Each row is where one point has got to under a steady rotation. How many ticks took it there?
The counts run from 0 to 303.
-0.627, 2.071, -0.900, 0.091, -1.605, 1.135, 1.422, 1.761, -3.628, 1.287, 1.901, -0.941, -0.392, 2.690, 1.943, 1.599, -3.623, -2.430, 0.781, 0.926, 0.008, -1.311, -3.024, 1.956, -0.749, -1.410, 1.011, -0.917, 0.381, -4.542, -0.999, 1.080, -0.521, -0.231, -3.504, -1.891, 1.323, -4.055, 3.185, 1.790, 2.001, -1.207, -0.271, -0.722, 4.632
79
-1.495, 2.638, -1.742, -1.143, -0.392, 3.899, 0.879, -2.346, -0.734, 2.411, -0.669, 1.328, -4.260, 2.515, 1.811, -0.599, -0.035, -1.685, 0.121, 1.934, -0.564, 2.276, -1.574, 2.260, 1.385, -1.615, 1.927, -0.504, 0.130, -0.320, 1.274, -1.744, 0.989, -3.218, -1.478, 0.070, 1.625, -0.749, 3.993, 0.819, -0.295, 2.388, 1.676, -3.062, 5.414
187
-0.768, 3.291, -0.605, -0.247, 1.817, 1.350, -0.647, -1.972, -1.093, 2.200, -0.407, 1.139, -3.060, 1.917, 1.313, -0.689, 0.271, -0.678, 0.861, 1.776, -2.221, 3.332, -2.356, 2.564, 2.515, -1.734, 2.410, -0.669, -0.617, -1.551, 0.649, -0.860, 1.391, -1.919, -1.041, 0.377, 3.002, -1.214, 3.293, 1.271, 1.597, 3.021, 2.381, -3.009, 5.997
186
-1.649, 0.777, 0.910, 1.594, 0.487, 1.150, 0.049, -0.116, -0.336, 0.463, 0.428, -0.086, -1.055, -2.818, -2.296, 2.220, 1.164, 0.901, -0.568, -2.719, -3.397, 2.817, 0.251, 2.287, 1.308, -1.959, -1.665, -4.876, -0.489, -3.807, -1.569, 2.571, -4.036, -2.321, 0.893, -2.833, 0.826, -3.137, 3.573, -1.720, 2.540, -1.175, -1.731, -0.823, 0.330
159
-2.022, -1.855, -2.025, 0.388, -4.917, -2.478, -3.469, 1.544, 1.530, -0.598, 1.504, -2.472, 0.045, 0.112, -0.358, 1.416, 0.889, -1.236, 1.928, -0.524, -0.777, -1.333, 0.739, -2.980, -2.730, 2.774, 0.246, -4.214, 1.381, -2.296, -1.006, 1.572, -1.372, 3.944, -0.057, -2.474, 0.560, 2.024, -2.217, -0.755, -0.110, -2.021, -1.148, -0.838, -4.877
232
-3.126, -2.463, 0.087, -0.657, 1.422, -1.327, -1.316, -2.182, 0.353, 1.575, 2.033, 1.558, -2.349, -3.806, -0.785, 0.739, 2.113, 0.329, -0.466, -2.649, -3.938, 3.397, 3.150, 2.676, 1.258, -1.618, -0.157, -3.530, -0.278, -0.764, -1.069, 2.880, -1.875, -3.016, 2.935, -1.666, -0.012, -0.401, 3.843, -3.630, 0.822, 2.518, 1.334, 0.254, -0.541
244
-2.106, -1.608, -1.556, 0.187, -4.059, -2.413, -1.826, 2.299, 0.435, -0.079, 2.885, -1.056, -1.051, -0.491, -0.392, 2.696, 0.556, -0.426, 0.255, -1.065, -0.775, -0.995, 1.966, -1.413, -2.533, 1.411, -1.127, -2.998, 0.912, -2.692, -1.883, 2.668, -3.039, 2.631, -0.151, -2.744, -1.215, 0.279, -0.103, -2.671, -0.478, -3.814, -1.952, 1.028, -4.132
142
-4.229, -2.788, -1.508, 0.393, -1.004, 3.008, 0.953, -1.457, 1.476, -0.074, -0.515, 1.150, -1.314, -2.368, -1.333, 1.448, 0.968, 0.297, -1.093, -2.674, -2.079, 0.802, 2.188, 1.431, -0.175, -0.585, -1.939, -4.197, 1.969, -0.410, -0.444, 2.548, -3.010, -3.091, 0.787, -2.614, -2.560, 0.744, 4.727, -3.066, -0.332, -1.201, -1.819, -0.800, -2.666
246
-2.556, -1.094, 1.318, 1.554, 2.048, 3.190, 2.937, -1.632, -2.454, 1.138, -1.773, -1.267, -0.269, -0.271, -1.857, -1.965, 0.614, 0.452, 0.531, -1.614, -2.675, 0.955, -0.882, 4.384, 0.259, -2.235, -2.615, -4.399, -0.605, -0.978, 0.983, 2.321, -2.468, -3.773, -0.997, -3.082, -1.838, -1.997, 1.514, 1.003, 1.651, 1.201, -1.179, -1.676, 0.599
72
-1.926, -0.489, 1.339, 0.940, -1.102, -2.071, 3.030, -0.081, 2.313, 0.641, -1.770, -2.925, -0.859, 3.498, 1.135, -0.052, -0.496, 0.330, -1.219, 0.324, -1.148, 0.137, 0.331, 1.459, -3.650, -0.265, -1.637, -3.894, -2.673, -0.638, 2.900, 0.712, -2.574, -0.289, -5.675, -1.545, -1.478, -2.957, -1.845, -0.876, 2.160, 0.833, -5.323, 0.754, 2.401
175
-2.153, -2.722, 1.447, -0.006, 0.013, -4.943, 1.276, -0.981, 1.545, 1.499, 0.673, -0.995, -1.118, 1.405, 1.801, -0.084, -1.911, 0.509, -0.862, -2.437, -1.425, 1.067, 2.232, 4.173, -2.419, -1.736, -0.098, -2.003, -1.937, -0.867, 1.819, 2.879, -2.301, -0.082, -3.855, -0.791, -3.443, -1.317, -0.326, -2.295, 0.360, 1.668, -3.325, 3.217, 3.598
261
-2.609, 2.344, -2.972, -0.332, -2.337, 3.510, -3.293, -1.142, 2.906, 0.872, -1.525, 0.721, -2.688, -0.057, -0.996, -1.355, 4.465, 1.114, 1.656, 0.940, -1.262, 1.832, 0.199, -1.958, 1.477, 1.721, -0.420, -2.591, 1.493, -0.242, 0.238, -2.064, 0.267, 0.136, 0.826, -2.580, 0.380, 4.256, 1.324, 0.823, -1.392, -2.653, 1.575, -3.314, -2.946
214
-1.402, 1.763, -0.902, -1.389, -1.718, -1.568, -1.480, -0.753, 3.330, 1.041, 0.817, -1.447, -5.258, 2.082, 1.278, 0.088, 5.644, -0.680, 0.715, 2.535, -2.733, 2.963, 1.633, -2.507, -1.240, 1.909, 0.537, -2.054, -1.427, 0.123, -0.156, -3.162, 0.944, 0.866, -0.136, -0.619, 4.399, 0.425, -1.591, -1.515, 0.166, 1.850, 2.400, -1.741, -0.418
209
-0.120, 3.980, -1.535, -1.115, -1.382, 1.476, -3.676, -0.070, 3.100, 0.538, -1.374, 2.681, -3.852, 0.434, 1.621, -0.309, 3.208, 2.122, 1.021, 2.830, -1.819, 2.252, -0.332, -1.718, 3.107, 0.777, 2.017, -0.480, -0.663, 0.211, 0.361, -1.831, 2.630, -1.513, 0.132, -0.816, 2.092, 1.343, 4.324, 0.044, -0.448, 1.241, 1.956, -1.591, 4.084
11
-1.765, 1.381, 0.173, -0.488, -0.494, -2.349, 0.850, -0.454, 1.451, 3.374, -0.755, -2.844, -2.906, 4.535, 1.605, -4.196, 1.841, 0.412, 0.322, 2.637, -1.164, 0.438, 1.316, 1.306, -3.712, 0.935, -1.664, -0.215, -2.314, 1.163, 3.191, -1.049, -0.063, 0.332, -4.131, -1.542, -3.066, 0.832, -3.713, 1.290, -1.348, 0.521, -1.389, -0.511, 1.993
0
-2.466, 1.381, -1.235, -1.544, -0.545, 3.900, 2.906, -1.000, -0.558, 2.449, 0.093, 2.050, -4.177, 2.517, 1.926, 0.488, -0.974, -0.821, -1.019, 0.666, -0.620, 2.156, 0.139, 3.022, 0.157, -2.128, -0.195, 0.385, 0.290, -0.961, 0.564, 0.004, -0.455, -3.593, -2.243, -1.209, -0.274, -1.699, 4.330, -0.441, -0.382, 0.362, 0.460, -1.792, 5.166
277
-1.385, -1.881, 0.839, 0.939, -0.269, -4.723, -1.201, 1.856, -2.810, 0.891, 3.030, -3.510, 0.777, -2.278, -0.547, -0.385, -0.524, -0.262, 0.295, -2.324, -2.519, -0.663, 1.190, 1.983, -2.653, -0.129, -1.098, -3.898, -0.285, -2.681, -0.673, 4.328, -3.106, 1.109, -0.414, -3.191, -1.847, -2.388, -1.566, -0.917, 1.665, -0.406, -1.997, 2.049, -2.051
55
-4.984, -3.510, -1.892, 1.128, 0.117, 0.957, -2.534, -2.581, -1.238, -0.199, -1.476, 0.279, -0.051, -2.363, -1.655, -1.654, 1.637, -1.283, 2.879, -1.052, -1.980, -1.054, -0.407, 0.598, 1.440, 0.658, 1.055, -5.134, 1.991, 0.481, -0.493, 1.924, 0.929, -1.074, 2.513, -2.405, -0.611, 3.207, 1.298, 0.859, -0.644, 1.154, 1.829, -2.871, -4.594
40
-0.512, 2.424, -0.978, -0.156, -0.099, 0.739, -5.521, 1.354, -1.583, -0.023, -0.510, 0.210, -0.663, -2.961, -0.802, -2.005, 3.906, 0.324, 3.024, 2.021, -3.047, -0.346, -1.554, -1.840, 3.115, 0.803, 0.815, -3.330, 0.371, -0.882, -1.977, -0.321, 2.871, -0.636, 3.535, -2.721, 2.412, 0.804, 1.219, 3.049, 0.997, -0.162, 3.913, -2.039, -1.106
217
-0.954, 0.289, -4.003, -1.774, -4.033, -2.129, -4.641, 2.096, -1.492, 1.901, 3.968, -0.622, -1.557, 1.229, 2.437, -1.535, -0.610, -0.691, 2.089, 2.464, -0.064, -2.296, 0.168, -1.710, -0.979, 1.902, 2.482, 0.663, 1.639, -2.163, -1.712, -0.032, 1.951, 3.306, 0.539, -1.902, -0.222, 3.295, 0.363, 1.440, -2.958, -1.621, 2.844, 0.039, -0.345
25
-1.033, -0.120, -1.788, -1.616, -2.835, -3.810, -3.675, 2.056, 4.253, -0.133, -1.441, 0.646, -1.404, 0.707, 3.939, -0.701, 1.995, 1.515, 1.234, 2.570, -1.168, -1.194, 0.617, -3.214, -0.697, 1.975, 1.668, -0.454, -0.624, 3.249, 1.340, 0.000, 4.303, 1.705, -1.509, -0.870, -1.456, 1.703, -0.843, -0.194, -0.451, 1.939, -0.731, 1.973, 1.798
117
-3.260, -1.697, -1.152, 1.401, -1.677, 2.161, 0.678, 0.101, -4.069, 0.422, 1.499, -1.250, 0.242, -1.463, -1.729, 1.573, -0.719, -2.350, 1.109, -1.952, -1.483, -0.999, -1.052, 2.032, -0.680, -1.103, -1.675, -4.426, 1.932, -3.999, -2.653, 3.159, -2.846, -0.998, 1.230, -3.640, 0.794, -1.804, 3.002, 0.652, 1.229, -2.685, 0.187, -1.645, -2.039
250
0.768, 4.316, -2.202, -0.634, -3.343, -1.178, -3.075, 3.154, -0.703, 1.597, 1.376, -2.810, -1.304, 3.341, 1.952, -1.008, 0.474, -0.853, 1.801, 3.386, -0.280, -1.132, -2.287, -2.341, -1.466, 1.557, 1.058, -0.077, 0.228, -2.482, -0.350, -1.234, 1.208, 2.864, -2.666, -1.828, 1.643, -0.068, -0.954, 2.661, -0.537, -2.372, 0.777, -0.947, 2.724
200
-1.355, 2.933, -2.590, -1.685, -3.132, 3.542, -1.173, 0.323, 3.444, 0.316, -1.762, 2.767, -4.376, 1.129, 2.301, 0.976, 3.354, 1.054, 0.850, 3.511, -0.834, 0.908, -0.283, -2.413, 1.275, 0.901, 1.705, -0.763, 0.620, 1.641, -0.119, -1.826, 2.264, -1.522, 0.367, -0.862, 3.122, 0.200, 3.806, -0.327, 0.317, 0.854, 1.394, -2.801, 2.425
12
-4.208, -4.427, -3.245, 0.350, -2.468, -2.702, -3.451, -2.303, 1.613, -0.851, 0.001, 0.499, 0.841, -0.364, -0.109, 0.097, -1.846, -1.912, 1.292, -1.716, 0.405, -0.391, -0.257, -0.342, -0.379, 0.655, 4.863, -3.248, 1.787, -0.904, 0.147, 2.262, 0.238, 1.772, -0.125, 0.080, -0.060, 4.493, 1.628, -1.609, -1.566, 1.929, -0.666, -0.601, -1.584
237
-2.663, -0.074, -0.566, 0.744, -0.429, 0.502, -4.061, -0.100, 2.749, -1.109, -3.589, 0.077, -0.861, -2.695, -1.678, -2.108, 5.017, 1.847, 2.329, 0.716, -3.208, 0.118, 0.075, -2.232, 1.571, 2.117, -0.467, -5.472, -0.107, 1.856, 0.320, 0.717, 1.395, -0.507, 1.555, -2.984, -0.324, 2.333, -0.291, 0.860, 1.027, 0.295, -0.348, -1.664, -4.037
126
-1.348, 0.884, 1.251, 1.226, 1.492, 0.672, 1.003, -1.124, 1.648, 0.418, -0.477, 0.720, -1.766, -1.727, -1.558, 2.384, 1.284, 1.641, -1.455, -2.437, -3.386, 3.776, 0.334, 2.282, 1.012, -1.276, -0.115, -4.145, -1.902, -2.758, 0.296, 1.868, -3.682, -2.883, -0.339, -1.315, 1.141, -2.763, 3.042, -2.598, 2.953, 0.619, -2.606, -0.437, 2.585
69
-1.646, 3.336, -1.732, -0.474, -0.748, 0.397, -4.644, -0.993, 2.485, 1.607, -0.705, -0.210, -3.011, -0.297, -1.507, -2.847, 5.008, 2.261, 0.400, 1.074, -2.360, 3.166, 1.656, -0.997, 1.774, 1.873, 0.369, -1.523, -0.498, -0.574, 0.069, -1.076, 0.087, 0.382, 1.989, -1.703, 0.329, 4.277, 0.374, -0.130, -1.746, -0.899, 2.322, -2.808, -1.942
213
-2.930, 1.292, 0.627, 0.931, -0.287, 3.015, 2.319, -1.516, -0.236, 0.082, -0.109, -0.101, -2.361, -0.219, -1.629, 2.885, 1.493, -0.721, -1.011, -2.193, -2.633, 3.928, 0.065, 2.108, -0.285, -1.460, -1.574, -4.535, -0.759, -2.698, -0.116, 0.771, -4.803, -2.743, -0.767, -2.055, 1.693, -3.573, 2.881, -2.213, 2.454, -0.197, -2.000, -2.483, 0.775
70
-1.808, 2.289, -2.066, -2.284, -1.117, 2.341, -0.548, 0.852, -0.027, 2.968, 1.319, 0.480, -5.508, 0.495, 1.378, -1.400, 4.398, -0.041, -0.138, 3.131, -2.285, 1.452, 2.436, -0.247, 0.429, 0.424, -1.352, 0.065, 0.114, -0.127, -1.994, -1.271, 0.903, -2.376, 1.584, -2.901, 0.308, -0.700, 1.589, -0.122, -1.594, -0.839, 4.527, -2.114, -0.355
16
-2.019, -2.680, 0.381, 1.856, -0.401, -5.372, -3.149, -1.120, -0.308, -0.155, -0.415, -1.587, 2.830, -0.861, -1.076, 0.070, -3.182, 0.546, 0.480, -3.568, -0.679, -0.906, -1.388, 1.772, 0.519, -0.431, 2.307, -4.014, 0.088, -2.335, 1.140, 4.170, -1.322, 2.473, -3.570, -0.500, -2.252, 1.480, 0.476, -0.836, -0.210, 0.474, -3.313, 1.430, 0.883
59
